In the data rows, zero lies at 4.5, halfway between 4 and 5.
Here is a table of points, one per row:
[5 6 9 9 5 4 7 5 4 6 5 5 4 1 1 2 4 9 4 4 3 6 4 6 4 7 5 3 2 3 5 5 2 0 4 4 6
 6 4 3 4 4 6 5 7 6 5 4]
[2 5 5 4 3 5 4 7 5 3 4 4 5 4 5 2 5 3 4 7 2 5 6 5 2 3 7 5 6 6 4 4 4 6 6 7 5
 4 4 2 4 2 4 3 3 5 8 8]
[2 7 4 4 3 4 4 4 5 7 4 4 5 8 8 5 3 5 6 7 6 1 1 2 5 4 5 6 4 5 3 8 6 6 7 7 5
 8 6 3 1 7 7 6 2 0 3 7]
[5 2 5 3 6 6 5 2 4 7 6 5 3 4 4 6 4 3 8 5 4 4 7 7 5 3 5 4 9 4 1 3 3 5 5 3 2
 4 5 5 4 4 5 4 1 3 3 3]
[3 3 7 3 5 3 2 6 4 3 4 5 6 6 3 4 3 4 3 3 3 6 5 3 0 3 2 2 5 4 9 7 6 4 1 5 5
 6 3 5 4 7 6 1 3 3 6 5]
[7 4 4 6 5 5 3 1 2 7 4 4 4 4 4 7 6 7 6 5 2 4 4 3 4 1 1 5 5 4 4 6 7 8 4 2 3
 6 5 5 3 2 4 7 8 7 6 7]
[4 7 3 5 7 5 5 5 4 4 5 5 5 4 2 6 4 3 5 6 5 6 3 2 1 6 5 7 2 4 7 2 5 4 4 5 2
 4 5 4 5 3 5 5 4 2 3 3]
[3 2 2 0 2 3 6 4 4 6 6 7 4 5 6 8 6 3 5 4 5 4 2 4 4 6 9 5 2 4 8 6 4 4 6 9 8
 2 3 5 8 7 2 2 4 4 3 0]
[8 7 3 4 5 7 7 5 4 6 4 5 5 4 3 5 3 6 4 5 6 5 3 4 5 5 2 0 4 6 1 2 3 4 7 6 2
 5 4 5 6 4 3 6 2 6 6 4]
[3 3 3 3 2 4 7 2 3 3 5 6 7 4 0 4 6 9 5 4 6 5 9 8 4 5 6 8 7 4 5 3 4 6 5 3 3
 4 2 5 5 2 2 4 4 3 4 3]
[2 3 7 7 4 4 4 4 5 4 3 4 6 9 5 4 4 1 2 7 6 6 5 3 3 5 5 1 1 4 6 4 4 1 3 4 7
 8 3 7 9 8 5 4 3 4 6 5]
[4 7 8 6 1 0 3 6 6 5 2 2 4 2 2 6 8 7 7 5 3 4 7 5 8 8 6 6 2 4 6 6 4 2 5 5 7
 6 2 0 2 5 4 5 6 5 4 2]
[2 5 5 4 3 3 9 6 7 5 6 3 6 9 2 3 2 4 5 5 6 2 5 3 5 3 3 4 5 3 3 4 4 7 4 6 6
 5 5 2 5 8 8 9 5 3 4 6]
[6 7 5 6 7 3 6 5 5 7 4 6 3 4 2 5 3 3 4 1 2 4 5 3 4 3 5 5 3 4 6 4 3 6 3 6 4
 3 5 5 6 6 6 6 3 7 6 9]
[3 3 7 6 6 4 2 4 6 7 4 2 3 3 7 8 5 6 6 4 7 4 3 4 5 8 6 2 4 4 9 9 4 3 2 4 5
 4 2 2 2 2 6 6 6 8 5 5]
[3 5 1 3 7 4 5 4 5 4 5 4 3 2 6 4 4 5 5 4 5 5 4 4 5 4 5 1 6 4 3 5 3 4 6 8 4
 3 3 6 6 6 3 6 8 5 6 4]
[7 4 1 4 3 4 4 5 4 8 8 4 3 3 2 6 6 3 6 5 4 5 3 4 4 7 4 7 5 6 5 1 5 5 4 7 5
 5 5 7 6 6 5 4 5 4 5 5]
[6 3 4 2 3 6 7 5 4 4 5 5 3 4 4 3 3 4 5 4 4 5 2 4 7 3 4 7 5 3 2 2 4 6 7 5 5
 5 5 5 3 3 8 4 8 6 5 5]
[6 5 5 4 1 6 5 4 5 5 2 1 4 3 3 3 6 6 4 3 5 2 3 6 2 5 4 4 6 2 4 5 5 6 3 5 5
 4 6 2 3 4 5 6 3 5 4 5]
[8 7 5 4 4 5 5 6 4 5 7 5 1 5 6 8 5 6 3 5 4 2 4 6 3 4 5 2 5 2 5 5 2 4 6 6 4
 5 6 5 6 1 4 4 5 4 4 5]
[4 6 3 5 5 5 3 4 4 0 6 5 1 1 8 5 5 5 6 4 6 3 7 5 3 7 6 5 6 5 6 1 3 4 5 1 5
 4 5 5 5 7 5 5 4 7 6 3]
[5 6 7 4 5 3 6 4 3 2 4 5 5 5 8 4 4 2 6 7 9 7 2 3 4 3 5 5 5 6 8 6 5 5 3 1 5
 5 4 6 4 4 3 4 0 1 7 7]
[6 3 7 6 7 7 5 3 4 5 5 2 3 5 6 3 2 3 2 5 6 7 6 6 8 6 3 7 4 4 6 4 1 2 0 4 3
 5 7 6 6 6 5 8 5 4 5 7]
[5 3 4 3 6 4 5 3 3 3 4 3 4 5 3 6 3 6 3 7 3 4 4 4 3 7 6 8 6 6 3 5 5 5 7 4 4
 5 3 5 3 5 2 4 3 8 5 5]
[1 0 3 4 6 3 2 4 2 5 8 7 6 6 6 7 7 7 4 5 7 6 4 6 5 5 2 3 5 9 6 6 7 7 5 6 5
 5 8 5 4 6 2 4 2 2 1 2]
[6 3 4 6 6 1 1 4 2 5 4 5 3 6 5 2 5 7 6 5 0 1 3 5 6 3 4 5 5 4 7 4 5 5 6 3 2
 5 3 1 3 5 3 7 5 6 6 5]
[1 7 7 7 6 5 5 2 4 4 6 6 3 2 2 3 4 4 5 5 2 6 5 9 8 6 5 3 6 5 4 4 6 4 1 1 3
 4 7 4 2 5 5 5 6 2 5 5]
[6 4 7 4 3 4 4 2 3 5 5 6 6 2 5 2 4 4 4 8 7 5 6 4 2 5 5 3 3 4 2 5 4 4 5 7 3
 2 5 5 5 7 4 3 6 7 4 5]
[7 4 3 6 7 2 5 3 5 2 5 5 6 5 5 2 6 3 5 4 4 2 2 4 0 4 3 0 5 5 4 5 6 5 5 4 4
 4 4 4 4 2 5 5 6 3 3 6]
[8 6 6 5 6 8 7 4 6 5 5 4 4 1 4 5 4 2 3 3 6 3 4 4 3 4 4 4 3 4 4 4 5 7 5 8 5
 6 3 5 4 6 5 5 5 5 6 3]
[4 5 5 4 2 5 6 5 5 7 5 4 3 4 6 4 5 5 2 4 6 8 4 2 4 2 6 4 3 4 5 4 5 4 5 6 6
 3 2 3 5 5 3 3 1 6 3 3]
[7 5 4 3 6 7 5 5 6 8 6 1 3 6 4 3 5 4 4 5 4 3 5 6 5 4 5 5 6 6 5 5 5 6 6 3 2
 2 3 6 7 8 4 3 7 6 3 1]
[6 5 2 2 0 6 5 4 3 6 5 8 3 5 4 5 6 4 5 6 4 7 5 2 6 7 6 0 6 4 5 3 3 6 6 3 4
 4 4 4 4 5 4 5 5 4 4 3]
[4 6 2 4 3 3 3 6 8 4 4 3 4 5 6 5 2 4 5 7 9 6 4 5 4 4 4 6 7 4 4 5 5 8 4 4 5
 4 3 5 4 3 5 5 4 3 3 4]
[6 4 4 4 6 7 1 2 6 6 6 2 4 5 6 5 2 3 2 4 4 2 2 4 4 4 3 4 6 7 5 2 1 5 7 3 4
 3 6 4 6 0 4 3 5 2 4 3]
[2 2 1 5 5 5 6 5 6 5 5 1 5 6 8 5 0 1 3 7 5 3 3 3 9 8 4 2 3 4 4 8 3 2 2 6 7
 5 5 4 6 4 5 0 1 2 2 5]
[1 3 0 4 8 7 4 4 3 6 5 8 8 5 7 3 4 2 4 6 4 5 9 8 3 3 2 6 6 5 5 5 8 6 6 4 6
 9 8 7 6 0 4 4 3 2 2 3]
[4 2 4 3 4 4 5 4 8 6 4 8 4 6 6 7 3 3 4 3 0 5 5 7 4 4 4 4 4 5 3 3 5 6 4 1 4
 7 7 6 2 4 6 6 4 2 1 4]
[3 3 8 5 5 5 7 6 3 1 2 4 5 6 5 5 5 2 6 5 3 5 4 3 2 5 5 5 5 6 5 6 4 5 6 6 5
 2 3 6 5 2 4 6 4 6 4 6]
[5 5 5 3 5 6 5 7 7 4 4 8 6 4 5 5 4 4 4 5 5 2 2 4 4 5 4 4 5 5 5 1 3 5 3 5 4
 8 4 4 5 9 4 3 8 7 2 6]
[0 4 5 6 5 8 5 4 6 7 7 7 3 1 2 2 6 5 4 4 3 2 4 3 4 5 2 5 2 4 4 5 4 2 3 5 5
 5 7 6 7 4 3 5 5 6 6 2]
[6 5 5 6 4 6 3 5 4 5 5 5 5 5 0 5 1 1 3 3 6 4 5 6 6 2 3 5 4 4 6 2 4 1 5 1 5
 4 7 6 5 7 4 6 4 7 6 6]
[5 5 4 2 6 3 5 8 7 3 4 2 6 0 4 3 5 5 5 3 0 7 6 4 5 4 6 4 6 1 3 4 5 6 4 6 4
 6 8 5 6 6 6 6 5 5 2 3]
[2 7 8 5 4 2 4 6 3 3 1 5 6 7 6 6 4 6 3 3 5 5 5 3 4 4 4 6 5 3 3 1 6 6 3 4 4
 4 5 4 4 3 4 2 4 4 4 6]
[4 7 5 5 1 5 2 5 2 3 5 0 7 7 5 6 4 4 5 2 3 6 4 5 2 5 5 5 3 4 4 5 5 3 7 4 4
 5 3 5 5 4 4 3 2 4 4 7]
[5 4 7 5 6 6 5 3 3 4 3 6 6 7 6 8 5 4 3 6 4 6 5 2 3 5 4 5 6 4 5 7 5 3 7 6 7
 1 4 2 3 8 3 3 5 3 5 6]
[3 3 5 5 5 3 4 5 6 7 8 7 6 7 5 2 6 6 5 1 2 4 5 5 4 3 4 5 4 3 4 5 4 3 5 4 7
 7 7 8 1 4 3 4 4 5 4 2]
[4 5 5 5 3 4 6 5 4 5 6 5 6 3 4 5 5 4 2 5 4 3 4 4 8 5 4 2 2 4 6 4 5 4 8 3 4
 3 3 8 5 2 5 6 5 5 4 6]
[8 4 5 5 2 4 4 4 6 0 4 8 7 5 4 4 5 5 4 4 5 6 5 4 6 5 5 9 6 5 4 7 5 5 4 5 3
 4 4 3 6 3 5 3 3 5 4 4]
There is one direction along which these points spread out most. Take the direction at right angles to it along which they spread out most. Go by this last direction. Where along it does each point below lie, from 0 to 99? 50 is the average, and the first point above lies past it. One standard deviation of the points above along it is 16.
[5 4 9 4 5 2 2 6 6 5 4 5 4 6 0 4 5 5 5 3 8 5 4 3 7 7 8 3 3 5 4 7 7 3 3 6 6
 5 3 2 4 1 5 6 6 6 5 4] : 74
[5 3 5 6 4 7 3 9 4 2 4 6 4 3 4 3 5 6 4 3 3 4 6 5 4 3 7 6 4 4 0 5 4 4 1 2 7
 3 3 5 4 5 6 7 7 3 4 5] : 48
[5 9 2 4 3 4 5 2 1 5 3 5 3 4 7 3 5 4 4 4 4 5 8 7 5 6 5 5 4 8 5 6 4 2 1 5 4
 4 3 5 4 4 3 7 7 8 5 5] : 51
[7 6 6 3 4 5 3 1 4 5 6 2 3 4 6 6 6 8 8 6 2 2 5 3 5 1 2 4 4 6 5 2 8 7 3 6 7
 3 6 4 2 1 3 4 6 5 6 5] : 39
[8 0 1 3 5 6 5 7 7 7 1 2 2 6 7 3 2 2 5 8 7 5 5 6 5 6 7 6 4 4 4 0 5 4 7 5 3
 3 4 4 4 7 7 5 3 0 5 8] : 49
[5 4 3 6 7 5 1 3 5 1 4 6 2 4 0 4 7 4 5 7 6 4 3 6 7 5 5 5 3 4 5 5 4 3 4 6 5
 5 2 3 2 3 5 4 6 7 5 4] : 54
[4 5 3 4 5 5 4 4 6 3 4 5 7 5 6 4 7 6 4 4 5 4 4 3 5 4 5 6 4 4 5 5 4 4 3 3 6
 3 6 5 5 7 5 4 2 6 6 3] : 55
[7 7 4 2 8 5 3 4 3 5 4 4 4 5 3 5 7 4 4 2 6 5 4 3 8 6 5 7 5 3 0 3 3 6 6 4 5
 3 2 5 5 4 4 3 6 4 4 4] : 42
[5 6 5 5 3 5 3 5 5 3 3 6 5 6 8 3 4 6 6 3 3 4 3 5 6 5 4 4 5 4 5 4 7 5 8 7 4
 5 3 5 5 6 5 5 2 3 5 6] : 55
[5 4 5 5 6 3 8 6 5 3 2 6 4 6 5 4 5 5 4 2 5 6 6 4 2 5 4 7 2 3 3 8 6 3 5 1 3
 2 4 2 6 5 5 1 4 6 7 6] : 64
[2 4 4 6 4 7 6 3 1 1 2 4 7 6 2 4 5 6 5 1 6 7 9 6 7 0 4 4 6 8 7 9 5 6 3 4 0
 6 8 7 5 4 1 0 6 4 5 6] : 38
[4 4 3 5 3 4 6 5 4 2 4 3 6 4 5 7 6 4 4 4 5 3 3 3 3 3 5 6 5 4 3 4 6 3 3 6 2
 5 2 3 3 4 5 6 7 4 7 3] : 56
